In the rows, 128 means zero.
The rows of M fall into several groups, and each row is roughly a mix of its group's hidden directions.
M, 95 rows:
[[131 142 108 164 148 146 145 105 113 140 199 121 107]
 [ 91 109 124 105 135 131 127 132 134 209 113 119 138]
 [148  84  97 105 178 117 131  84 102 141 130 128 140]
 [129 109  93 121 164 101 109 103  74 137  96 150 114]
 [123 142  94  88 158 133 136 110 148 117  64 120 148]
 [104 168 126 129  75 140 167 133 170 155 115 127 138]
 [146  70 162 118 156 126 119 135 167 101 115 102 148]
 [119 152 113 120 148 136 129 146 148  68  89  83 131]
 [110 149  97 126 164 162 115 118 164 135 117  74 105]
 [ 99 141  84  94 118 153 142 140 133 176  91 103 129]
 [136 138 156 134  86 126 125 112 131 179 166 177 128]
 [103 120  90  92 143 139 151 112 138 183 105 101 146]
 [111  83 161 167 106 133 149 177 157 141 126 116 125]
 [146 111 113 118 176 118 137 113 123  63 121  93 143]
 [106 182 127 139  75 137 143 161 149 111  99 124 120]
 [124  93 130 139 133 153 102 140 122 199 141 150 100]
 [142 122 164 144 117 172  94 169 173 124 136 132 105]
 [117 140 106 126 169 110 165 125 127  80  83 126 156]
 [130 141  91 155 145 129 152  93  91 144 183 129 111]
 [128 146 181 170 119 119 140 150 151  89 161 146 138]
 [127 129 138 172  90 120 185 125 171 113 114 141 133]
 [145 107 154 177 110 151 120 125 163 151 166 142  94]
 [120 166  73 119 146 161 119 126 136 119  82 113 100]
 [ 90 118 119 106 158  95 161 111 135 146  93 101 168]
 [123 197 119 140 128 151 141 143 146 101 104 170 127]
 [126 148 169 134 117 106 131 151 140  59 139 102 150]
 [121  95 162  82 114 104 102 153 129 137  84 128 159]
 [169 119 124 140 111 100 140  88  97 105 140 183 127]
 [121 168 127  89 130 111 149 143 111  89 102 147 176]
 [157 124 103 108 158 126 128 112 131  62  85 121 136]
 [137  85 174 109 127 110  74 123 124 166 141 139 129]
 [113 193 105 148  97 123 143 121  94 135 150 154 112]
 [132 127 121 100 125 163  76 152  99 175 147 137 104]
 [136 156 153 169  90 116 130 131 111 107 186 143 112]
 [104  95 153 145 125 115 160 116 161 190 138 132 147]
 [133 137 137 113  80 121 143 103 125 184 154 169 142]
 [118 165  84 139 119 159 181 131 155 109 118  99 127]
 [127 160 104 110 149 124 156 109 154  80  81 116 152]
 [148 114 179 154 110 139 123 157 132 122 185 157 130]
 [118 101 107 156 123 148 185 131 178 143 102 111 128]
 [ 77 130 121 135 122 125 159 140 124 200 137 117 138]
 [127 150 153 160 132 113 167 135 156  65 138 121 151]
 [120 168 156 160 135 118  77 122 120 134 140 169  94]
 [117 196  82 129 121 151 154 127 129 116 102 145 120]
 [137 101 102 131 124 148  92 132  89 177 138 142  85]
 [144  82 105 127 185 137  93 124  93 132 125 129 103]
 [118 167 111 119 121 149 148 148 160  79 104  82 135]
 [139  55 166 142 134 128 116 150 137 138 158 105 128]
 [102 195 101 121 121 116 112 124 109 116  82 137 112]
 [135 187 117  98 123 129 105 134 110  69 123 111 131]
 [105 135  91 107 167 149 110 109 137 163 121  76 113]
 [136 162 162 144 118 135 159 123 151 128 177 172 155]
 [124  77 171 179 152 118 111 145 137 143 145 141 110]
 [111 167  72 107 139 125 163 104 123 119  87 114 139]
 [142 101 173 158 115 149 110 141 154 155 180 140 112]
 [114 139 158 141 124 117  91 116 118 188 152 171 112]
 [144 128 125 152 106  93 141 105  86  86 175 110 119]
 [108 118 128 137 157  91 178 120 132  90 115  98 165]
 [162 147 131 111 117 104 118  84 136  61 127 111 134]
 [123 169  93 105 166 123 134  96 133  88 102  98 139]
 [106 150  96  89 159 139 115 132 136 118  81  82 134]
 [154  89 145 164 107 129 111 158  93 111 162 145  98]
 [154  70 153 159 134 141 130 157 138  95 160 108 119]
 [128 180 115 114 128 128 152 142 130  70  92 143 152]
 [160 146  97  91 161 126 116  85 101  88 137 124 137]
 [115  94 137 151 114 142 120 159 104 186 167 133 106]
 [122 145 103  91 156 152 127 126 162 133  63 133 143]
 [177 122 120 125 132 173  94 143 141  84 113 147 100]
 [154 121 146 168  90 122 144 126 118 129 155 191 116]
 [127 153  99 117 134 110 147 139  98  62  90 118 141]
 [112 124 127 127 130 143 171 144 179 110 117  73 152]
 [152 109 165 161  94 104 147 140 113  97 155 169 136]
 [127  90 134 121 112 133  93 133 102 194 155 130 106]
 [118  93 174 154 116 136 120 150 151 179 163 139 124]
 [115 134  80  99 154 138 113 111  82 177 135 121 117]
 [103 149 149 125 154 115 161 130 177 106  94 123 171]
 [130  80 167 115 129 133  83 174 131 123 129  95 125]
 [160 111 141 172 136 155 141 138 167  76 148 121 112]
 [108 150  97  73 151 133 112 137 115 128  76 105 143]
 [142 128 148 154  95  87 170 117 123  90 125 167 150]
 [114  92 133 127 139 119  99 129  96 198 131 154 115]
 [113 150  95 103 130  95 162  81 107 152 105 146 155]
 [138 112 143 126 135 155  97 159  93 157 190 140 117]
 [135 130 135 159 123 138 143 100 131 173 192 158 118]
 [121 130 115 127 155 136 118 152 130  70 111  66 120]
 [147  58 159 116 153 135 108 141 160 122 119 104 138]
 [138  83 172 171 111 128 133 140 146 155 162 156 120]
 [114  78 155 138 162 127 150 136 166 136 144  85 152]
 [134 128 151 156 114 161 115 130 203 139 115 127 101]
 [150 110 162 171  99 117 145 126 123 128 178 169 125]
 [155 146  84 114 145 127 109  84  87 126 118 166 108]
 [130 154 133 123 118 100  91 104  81 152 133 182 115]
 [106 164 134 175 101 143 155 159 121 146 169 149 114]
 [111 116 112 132  98 137 125 129 101 198 164 115 105]
 [162 103 132 146 133 106 142  73 118 137 154 179 130]]

Here is one row of each group, with its name. Which group are the others in?
[113 152  79 103 155 141 154 121 139 123  69 123 141]
Y
[130 100 134 140 111 101 143  87 112 186 158 159 130]
K
[122  91 137 118 107 135 181 143 165 141 136  92 164]
Z

[114 179 104 142  92 129 131 121  89 159 156 151 103]
Y
[129 136 134 153 134 176 111 123 185 162 148 120  95]
K
[105 170 118 135 127 175 141 162 162 159 106 156 123]
Y
[140 103 164 100 105 120 100 181 100 113 113 156 146]
K
[126 189  87 120  96 169 136 122 144 145 121 132 106]
Y
[159  75 117  95 163 143  93 129 130 116  88 124 124]
Y
[130 137 134 114 117  83 162 130  91  82 119 148 171]
K
[113 159 155 177 125 123 152 104 187 131 135 142 124]
Z
[113 154  79 119 159 117 155  90  88 140 152 113 135]
K
